128 stands for zero in the data rows.
Some points, one per row:
[177 152 103 178 175 153 112 178]
[ 90 127 129 104  89 104 121 102]
[117 127 154 104 103 104 105 102]
[114 127 129 104  96  80 139 102]
[165 152  77 178 172 153  65 178]
[125 127 154 104 127 177 134 127]
[133 101 154 104 104 104 125 127]
[146  76 103 178 135 104 139 127]
[138 127 154 129 121 104 173 127]
[102 127 129 104  93 129 118 102]
[ 84  76 129 104 109  80 141 102]
[124 152 154 129 135 129 149 127]
[110 127 154 104 107 104 129 127]
[115 127 103 129 126 104 152 127]
[133 127 154 104  80  80  98 102]
[ 92 152 103 104 110 153 123 102]
[123 127 154 104  75 104 104  77]
[120 127 103 129 132 153  89 127]
[135 127 103 129 143 129  90 127]
[129 152 103 129 139 129 101 127]
[196 152  77 202 191 177  54 203]
[129 127 154 104 114 129 167 102]
[116 127 154 129  97 104 146 102]
[ 96 127 103 129 122 104 161 127]
[114 127 129 104 119 129 162 102]
[108 101 129 104 114 104 155 102]
[100 152 129 104 122 129 168 102]
[ 86 101 129 104 106 129 137 102]
[ 74   0  51 153 138 153 181 102]
[157 152 103 153 174 177  65 178]
[124 152 129 129 131 129 145 127]
[154 101 180 104  92 129 108 127]
[128 127 154 104 113 129 150 102]
[105 127 103 104 118 104 144 127]
[125 127 129 129 134 129 152 127]
[ 84 101 103 104 106  80 149 102]
[116 101 154  80 150 153 128 178]
[146 127 129 153 171 153 104 178]
[157 152 129 178 169 153 153 178]
[117 127 154 104 126 104 150 102]
[118 127 154 129 122 129 132 127]
[ 83 101 129 104  94  80 144 102]
[205 177  77 202 212 177  81 203]
[165 152 103 178 174 153  75 178]
[203 127 103 202 227 129  74 254]
[125 127 154 104 129 129 170 102]
[ 73 101 129  80 118 104 168 102]
[ 52 127  77  80 120 104 170 102]
Here are 16 more points, each followed by its number:
[123 127 154 129 101 104 142 102] 0
[119 127 103 129 119 104  78 127] 1
[127 127 154 129 133 104 180 102] 2
[127 127 154 104 121 104 165 102] 3
[115 127 103 129 129 104 133 127] 4
[255 255   0 255 253 255  27 203] 5
[128 127 129 129 138 153  75 153] 6
[136 152 154 129 146 177 159 153] 7
[106 101 154 104  91 104 140 102] 8
[140 152 103 153 141 153 117 153] 9
[124 101 154 104 107 153 110 127] 10
[ 95 101 103 104 111 104 131 102] 11
[141 152 129 129 146 153 100 127] 12
[156 127 154 129 131 104 173 102] 13
[130 152 129 129 146 153 147 153] 14
[114 127 103 129 122 129 120 127] 15
Which two of these numbered points are nearest to each point below, ignoring the 2 directions in which the first points spread most? Their numbers follow each, nearest first.
[113 152 154 129 128 153 171 127] > 7 14
[113 127 129 104 106 104 109 102] > 11 15
[101  76 103 129 119 104 151 127] > 8 0
[116 127 129 104 123 129 139 102] > 12 9
[125 101 154 104 134 153 130 127] > 10 8
[135 127 103 129 139 129  96 127] > 11 15
[124 127 154 104 141 129 145 153] > 14 3
[ 92 127 129 104  77  80 107  77] > 1 11
Now 16 new points, numbered from 0 again:
[120 127 129 129 115 177 127 127] 0
[123 127 154 104 123 129 130 127] 1
[155 127 154 129 123 129 171 102] 2
[ 87 203  51 104 128 129 177 102] 3
[131 127 129 153 138 104 136 127] 4
[126 127 154 104 125 153 170 127] 5
[125 127 103 129 126 129 108 127] 6
[138 127 154 129  94 104 154 102] 7
[139 101 180 129  95 104 114 102] 8
[121 127 154 104  94 104 145 102] 9
[137 101 103 153 143  80 109 153] 10
[129 152 103 153 128 129 156 127] 11
[120 101 154 104 141 177 117 153] 12
[121 127 154 104 120 129 150 127] 13
[123 177 129 129 129 129 162 127] 14
[158 152  77 153 159 153  74 153] 15
The same question for these:
[109 127 154 104 100  80 142 102] > 4 9
[166 152 103 178 180 153 106 178] > 9 13
[ 75 101 103 104 108 104 155 102] > 6 9
[129 127 154 104  90  80 106 102] > 10 6
[156 127 154 129 134 104 189 127] > 2 7
[136 177 129 153 142 177 131 153] > 14 0
[157 152 103 153 165 129  72 178] > 6 15
[115 127 129 129 117 129 122 102] > 6 9
